50 stands for zero in the data rows.
Two rows play each game, the first against the second. How much does the first row win by? 10 is about a draw, 20 a big win and 0 a big loss. Wins can go round in a circle: one row can beat a second, the second a third and the third the first. Each row has two weighted sums of its numbers, A and B, taken from their middle values. A row wins by its A times the other's B, less its B times the other's A.
array([27, 59, 45, 49, 43, 71, 49, 35, 54, 49, 67, 57, 27, 33])
array([35, 64, 35, 34, 60, 40, 59, 53, 38, 63, 59, 40, 62, 19]) -> 5
array([49, 58, 58, 46, 57, 99, 64, 51, 47, 89, 69, 39, 38, 27])
array([64, 40, 57, 47, 43, 28, 15, 39, 42, 58, 63, 33, 33, 43]) -> 10
array([50, 48, 53, 60, 53, 80, 64, 62, 48, 72, 38, 49, 66, 59])
array([50, 42, 86, 74, 39, 62, 60, 35, 66, 14, 41, 86, 87, 19]) -> 11
array([62, 42, 67, 43, 57, 33, 52, 26, 61, 84, 49, 53, 25, 80])
array([31, 67, 60, 46, 37, 62, 45, 63, 25, 43, 60, 30, 57,  8]) -> 13
array([63, 42, 24, 48, 48, 34, 33, 30, 70, 54, 36, 66, 52, 81])
array([55, 43, 61, 59, 58, 40, 22, 41, 65, 61, 35, 73, 82, 54]) -> 14
array([23, 63, 52, 69, 20, 77, 47, 64, 44, 34, 34, 53, 75, 67])
array([39, 51, 28, 35, 70, 21, 60, 48, 75, 56, 64, 70, 16, 56]) -> 8
array([59, 35, 51, 66, 69, 63, 35, 17, 61, 60, 46, 61, 56, 51])
array([66, 62, 68, 30, 31, 78, 55, 75, 58, 57, 29, 57, 52, 82]) -> 10
array([15, 61, 30, 59, 49, 60, 30, 45, 50, 79, 49, 41, 42, 73])
array([33, 56, 53, 46, 62, 22, 28, 33, 68, 49, 59, 67, 26, 47]) -> 10
array([21, 65, 19, 58, 57, 84, 59, 69, 19, 66, 68,  0, 32, 49])
array([44, 49, 55, 70, 46, 73, 75, 65, 39, 32, 57, 41, 47, 36]) -> 12
array([60, 18, 48, 89, 60, 71, 47, 41, 50, 24, 52, 45, 18, 69])
array([49, 37, 67, 65, 51, 34, 52, 31, 43, 57, 57, 34, 33, 62]) -> 6
array([65, 44, 69, 56, 45, 43, 47, 64, 21, 60, 41, 16, 71, 58])
array([54, 54, 40, 44, 53, 49, 57, 67, 37, 45, 55, 34, 55, 36]) -> 10
array([48, 58, 48, 39, 22, 74, 54, 63, 58, 57, 51, 58, 51, 62])
array([51, 39, 70, 66, 49, 22, 35, 15, 25, 63, 60,  9, 40, 44]) -> 12
array([45, 32,  9, 66, 72, 40, 45, 31, 59, 27, 59, 55, 43, 59])
array([46, 54, 47, 51, 30, 74, 51, 61, 49, 56, 68, 42, 28, 37]) -> 5
array([35, 56, 62, 48, 64, 14, 34, 13, 61, 50, 36, 64, 50, 66])
array([34, 49, 36, 65, 70, 51, 26, 45, 54, 34, 41, 62, 61, 44]) -> 7
array([38, 54, 18, 48, 68, 14, 50, 50, 62, 73, 73, 52,  1, 55])
array([72, 39, 96, 56, 40, 47, 40, 49, 56, 81, 51, 48, 20, 83]) -> 7
array([32, 51, 20, 53, 45, 66, 27, 54, 49, 74, 52, 43, 39, 55])
array([42, 54, 40, 47, 69, 51, 52, 63, 35, 36, 50, 31, 52, 40]) -> 10
array([62, 26, 29, 75, 60, 80, 62, 50, 64, 49, 49, 60, 29, 61])
array([54, 48, 90, 59, 64, 40, 26, 38, 61, 57, 46, 51, 28, 82]) -> 9
array([48, 69, 63, 32, 33, 85, 70, 65, 50, 54, 41, 45, 60, 70])
array([72, 45, 73, 36, 44, 37, 39, 56, 21, 67, 59,  0, 39, 49]) -> 7
array([77, 33, 43, 54, 64, 45, 62, 51, 38, 40, 55, 36, 47, 48])
array([ 1, 82, 49, 50, 45, 73, 51, 57, 24, 21, 55, 32, 69, 20]) -> 7
array([45, 39, 54, 58, 67, 35, 55, 34, 55, 74, 83, 46, 17, 27])
array([47, 47, 49, 60, 53, 65, 35, 27, 55, 59, 35, 70, 65, 50]) -> 10
array([45, 53, 53, 48, 51, 78, 53, 46, 71, 93, 55, 69, 16, 63])
array([73, 49, 81, 34, 44, 48, 61, 54, 52, 57, 47, 51, 60, 32]) -> 7
array([89, 30, 59, 49, 56, 30, 44, 46, 39, 51, 41, 41, 66, 47])
array([38, 51, 27, 50, 74, 57, 57, 31, 42, 59, 57, 40, 47, 43]) -> 12
array([54, 42, 47, 63, 59, 72, 64, 49, 55, 75, 35, 55, 65, 66])
array([84, 27, 33, 49, 37, 38, 34, 42, 39, 34, 51, 43, 67, 27]) -> 8
array([52, 72, 57, 20, 57, 52, 37, 44, 52, 42, 36, 63, 88, 43])
array([49, 36, 17, 59, 73, 54, 37, 19, 74, 68, 52, 79, 39, 45]) -> 10
array([46, 40, 34, 64, 22, 23, 50, 49, 71, 54, 51, 85, 38, 51])
array([69, 36, 63, 50, 43, 39, 23, 34, 57, 50, 58, 56, 35, 47]) -> 10
array([55, 39, 48, 58, 59, 47, 62, 50, 53, 40, 31, 68, 93, 44])
array([61, 55, 82, 38, 61, 34, 40, 32, 56, 57, 65, 59, 52, 12]) -> 7
array([57, 46, 70, 57, 44, 69, 60, 59, 59, 22, 46, 59, 62, 44])
array([57, 63, 64, 30, 21, 75, 86, 95, 57, 32, 44, 53, 31, 65]) -> 6
array([13, 72, 61, 47, 63, 28, 78,  8, 32, 56, 35, 36, 44, 76])
array([80, 27, 75, 68, 51, 74, 60, 75, 72, 42, 64, 65, 31, 46]) -> 18
array([80, 36, 47, 38, 55, 50, 29, 56, 51, 73, 70, 42, 28, 25])
array([65, 46, 73, 52, 22, 49, 71, 65, 55,  5, 34, 65, 74, 50]) -> 10
array([38, 50, 63, 68, 35, 18, 59, 64, 27, 46, 59, 20, 48, 39])
array([50, 56, 60, 30, 42, 64, 41, 59, 42, 75, 51, 31, 44, 62]) -> 1
array([48, 53, 39, 40, 61, 36, 41, 61, 41, 40, 59, 30, 31, 48])
array([47, 48, 43, 47, 67, 54, 37, 31, 54, 59, 50, 58, 65, 30]) -> 10
array([54, 27,  3, 72, 65, 41, 55, 43, 52, 12, 34, 70, 78, 49])
array([22, 63, 62, 41, 61, 19, 64,  0, 33, 65, 47, 37, 50, 55]) -> 19
array([40, 47, 48, 63, 69, 15, 59, 37, 39, 68, 64, 29, 19, 69])
array([28, 48, 42, 73, 31, 79, 62, 54, 51, 23, 35, 58, 70, 59]) -> 8
array([46, 75, 39,  3, 27, 37, 50, 49, 68, 38, 15, 93, 79, 68])
array([66, 52, 37, 30, 51, 38, 69, 61, 49, 37, 28, 55, 52, 79]) -> 11
array([54, 47, 37, 56, 32, 68, 63, 87, 48, 61, 40, 48, 59, 53])
array([53, 42, 54, 64, 64, 74, 39, 48, 51, 18, 61, 49, 57, 34]) -> 11
array([99, 34, 61, 37, 27, 41, 75, 74, 64, 15, 47, 72, 67, 14])
array([73, 38, 56, 50, 41, 73, 69, 59, 35, 49, 51, 28, 46, 66]) -> 11
array([55, 44, 63, 58, 30, 61, 79, 62, 51, 54, 41, 62, 55, 58])
array([98, 35, 35, 40, 35, 22, 68, 87, 22, 28, 41, 18, 72, 62]) -> 13
array([52, 47, 77, 63, 64, 36, 51, 49, 69, 68, 36, 71, 64, 64])
array([61, 46, 86, 65, 34, 76, 87, 57, 80, 59, 21, 87, 54, 99]) -> 8
array([28, 66, 44, 29, 56, 55, 63, 23, 57, 46, 41, 65, 56, 52])
array([86, 13, 64, 80, 43, 58, 39, 31, 57, 49, 43, 65, 71, 44]) -> 6
array([70, 51, 86, 50, 50, 75, 64, 76, 67, 41, 56, 70, 48, 26])
array([63, 59, 42, 15, 54, 67, 69, 65, 60, 53, 53, 65, 60, 25]) -> 12
array([99, 37, 35, 35, 37, 33, 82, 89, 22, 14, 45, 18, 68, 47])
array([20, 74, 61, 45, 59, 38, 56, 42, 49, 20, 66, 54, 52, 11]) -> 9
array([56, 50, 49, 43, 60, 32, 33, 53, 37, 44, 48, 20, 31, 76])
array([82, 31, 54, 62, 27, 54, 60, 56, 72, 59, 43, 80, 44, 78]) -> 10
array([37, 56, 39, 42, 77, 41, 45, 43, 52, 43, 38, 69, 85, 31])
array([50, 46, 75, 65, 28, 73, 74, 52, 69, 52, 56, 70, 47, 55]) -> 12
array([69, 49, 80, 49, 42, 36, 62, 47, 62, 71, 43, 59, 48, 66])
array([53, 47, 79, 65, 39, 65, 75, 76, 70, 60, 42, 65, 37, 56]) -> 8
array([65, 26, 34, 69, 40, 87, 64, 87, 67, 50, 42, 60, 28, 76])
array([64, 37, 79, 81, 19, 55, 45, 51, 32,  5, 36, 38, 74, 51]) -> 15
array([31, 61, 31, 55, 53, 82, 83, 62, 69, 63, 68, 68, 25, 40])
array([61, 52, 58, 44, 45, 58, 32, 64, 60, 66, 44, 54, 44, 67]) -> 11
array([61, 39, 67, 57, 62, 35, 51,  0, 56, 42, 42, 64, 70, 54])
array([60, 36, 42, 60, 52, 53, 47, 49, 58, 24, 54, 63, 47, 58]) -> 9
array([64, 45, 45, 49, 47, 48, 38, 67, 51, 85, 67, 49, 39, 32])
array([49, 42, 41, 56, 65, 43, 33, 48, 50, 34, 38, 65, 73, 40]) -> 13
array([51, 49, 46, 48, 65, 39, 63, 31, 30, 51, 62, 22, 32, 45])
array([64, 41, 60, 49, 62, 54, 38, 35, 47, 48, 39, 57, 66, 39]) -> 8
array([55, 52, 56, 41, 53, 13, 69, 60, 46, 45, 47, 44, 74, 27])
array([50, 61, 37, 35, 36, 66, 56, 56, 65, 50, 52, 64, 35, 63]) -> 10
array([39, 60, 72, 36, 50, 12, 62, 53, 54, 69, 62, 50, 45, 39])
array([30, 68, 36, 34, 52, 48, 44, 39, 55, 37, 32, 75, 65, 59]) -> 8
array([61, 54, 34, 40, 39, 73, 60, 56, 43, 62, 60, 31, 31, 60])
array([37, 58, 59, 48, 66, 34, 16, 40, 44, 87, 55, 45, 66, 26]) -> 11
array([34, 45, 41, 58, 68, 33, 14, 20, 49, 42, 41, 58, 66, 46])
array([45, 43, 60, 75, 55, 28, 38,  4, 39, 72, 53, 31, 52, 65]) -> 3
array([27, 76, 46, 32, 56, 69, 30, 27, 51, 70, 39, 55, 61, 60])
array([47, 54, 64, 48, 58, 29, 49, 44, 36, 53, 49, 36, 55, 53]) -> 10
array([69, 25, 34, 68, 60, 59, 48, 25, 71, 63, 56, 74, 42, 38])
array([30, 64, 42, 43, 35, 67, 67, 76, 55, 20, 32, 69, 73, 44]) -> 14
array([12, 61, 43, 59, 65, 39, 23, 45, 48, 77, 69, 46, 32, 30])
array([21, 78, 81, 43, 55, 44, 61, 46, 76, 36, 35, 86, 42, 69]) -> 11
array([53, 62, 42, 37, 34, 44, 65, 61, 30, 29, 55, 30, 60, 48])
array([50, 58, 50, 39, 30, 39, 49, 60, 39, 37, 57, 35, 45, 50]) -> 9
array([ 7, 80, 40, 48, 43, 64, 48, 70, 36, 27, 49, 48, 73, 23])
array([92, 31, 51, 45, 53, 66, 60, 45, 46, 32, 39, 48, 62, 54]) -> 10
array([22, 86, 33,  7, 35, 39, 35, 58, 43, 80, 83, 25,  0, 56])
array([75, 34, 60, 60, 46, 62, 45, 62, 35, 34, 61, 25, 36, 48]) -> 15
array([24, 72, 60, 33, 55, 31, 60, 37, 41, 71, 68, 37, 28, 39])
array([69, 38, 25, 56, 30, 63, 68, 94, 42, 58, 60, 25, 35, 61]) -> 14
array([32, 53, 34, 67, 48, 65, 40, 37, 43, 55, 41, 43, 58, 57])
array([54, 63, 20, 26, 25, 97, 86, 99, 37, 40, 56, 32, 38, 39]) -> 6
array([36, 42, 57, 68, 70, 24,  9, 28, 83, 47, 59, 87, 38, 39])
array([84, 32, 51, 47, 74, 21, 51, 62, 35, 71, 67, 24, 33, 50]) -> 11
array([77, 31, 45, 57, 50, 26, 37, 39, 19, 52, 66, 12, 49, 26])
array([53, 52, 55, 46, 41, 61, 49, 56, 62, 35, 33, 68, 69, 69]) -> 11
array([70, 29, 59, 66, 43, 70, 76, 62, 68, 33, 54, 66, 39, 62])
array([61, 47, 49, 42, 45, 32, 46, 54, 28, 69, 59, 16, 34, 61]) -> 8
array([48, 41, 28, 66, 37, 55, 29, 22, 21, 19, 49, 21, 69, 47])
array([36, 61, 60, 39, 51, 19, 64, 47, 49, 66, 64, 45, 37, 30]) -> 7
array([34, 58, 30, 47, 51, 65, 81, 66, 53, 75, 58, 47, 25, 59])
array([56, 44, 41, 59, 22, 99, 46, 60, 67, 25, 22, 99, 99, 29]) -> 7
array([36, 46, 47, 66, 51, 19, 56, 44, 45, 47, 46, 40, 44, 70])
array([99, 24, 56, 41, 24, 50, 60, 71, 59, 18, 60, 65, 65, 16]) -> 11
array([59, 38, 45, 49, 61, 19, 57, 40, 61, 70, 52, 61, 49, 40])
array([21, 64, 50, 40, 60, 34, 40, 27, 51, 29, 61, 66, 58, 10]) -> 12
array([69, 42, 54, 60, 42, 35, 47, 63, 45, 34, 50, 35, 40, 64])
array([47, 58, 57, 50, 24, 78, 81, 83, 71, 34, 62, 81, 44, 27]) -> 5
array([37, 59, 56, 49, 50, 41, 51, 61, 61, 59, 30, 60, 52, 90])
array([73, 47, 80, 42, 58, 50, 48, 35, 49, 56, 61, 48, 47, 21]) -> 10
array([70, 52, 48, 34, 36, 48, 64, 78, 47, 33, 49, 39, 27, 58])
array([56, 56, 97, 40, 60, 28, 34, 31, 58, 76, 41, 64, 51, 63]) -> 8
array([73, 30, 70, 61, 64, 49, 34, 23, 48, 53, 47, 45, 54, 47])
array([64, 25, 59, 82, 40, 55, 27, 38, 28, 40, 49, 23, 53, 52]) -> 8
array([78, 36, 58, 41, 61, 19, 42, 49, 46, 46, 53, 41, 56, 45])
array([53, 37, 23, 66, 30, 72, 42, 55, 55, 48, 49, 55, 45, 57]) -> 7
array([50, 46, 46, 57, 57, 20, 53, 50, 43, 79, 62, 35, 28, 57])
array([16, 72, 49, 44, 42, 63, 50, 47, 33, 19, 55, 41, 70, 14]) -> 9
array([53, 40, 40, 62, 41, 55, 40, 61, 34, 66, 59, 14, 26, 66])
array([24, 72, 52, 38, 55, 67, 49, 49, 35, 45, 57, 26, 34, 67]) -> 8
array([27, 58, 24, 60, 49, 50, 57, 53, 23, 45, 80, 15, 28, 22])
array([71, 37, 77, 54, 44, 26, 64, 61, 43, 11, 62, 31, 42, 39]) -> 11
array([18, 79, 37, 20, 70, 28, 47, 17, 48, 39, 42, 61, 76, 28])
array([86, 22, 59, 66, 48, 61, 68, 67, 50, 78, 55, 31, 22, 62]) -> 14
array([57, 57, 43, 42, 26, 57, 70, 99, 55, 38, 49, 59, 55, 44])
array([61, 62, 63, 20, 42, 55, 50, 87, 41, 76, 60, 23, 14, 78]) -> 9
array([24, 66, 49, 54, 59, 61, 61, 55, 56, 15, 68, 67, 43, 13])
array([70, 37, 26, 47, 28, 55, 48, 51, 22, 24, 48, 18, 74, 44]) -> 10
array([39, 52, 27, 50, 72, 62, 50, 40, 37, 59, 48, 33, 68, 57])
array([47, 36, 30, 63, 28, 34, 59, 67, 72, 60, 47, 81, 36, 54]) -> 11
array([54, 56, 49, 30, 40, 44, 86, 71, 50, 61, 51, 40, 40, 55])
array([39, 57, 57, 55, 53, 47, 64, 69, 67, 37, 32, 67, 50, 78]) -> 11
array([27, 77, 89, 41, 40, 58, 67, 48, 66, 43, 37, 69, 46, 75])
array([69, 56, 68, 33, 49, 61, 55, 61, 42, 71, 46, 32, 50, 68]) -> 9
array([52, 45, 59, 58, 53, 73, 48, 31, 66, 45, 34, 78, 71, 54])
array([19, 69, 45, 46, 56, 53, 39, 62, 45, 62, 59, 47, 48, 38]) -> 10
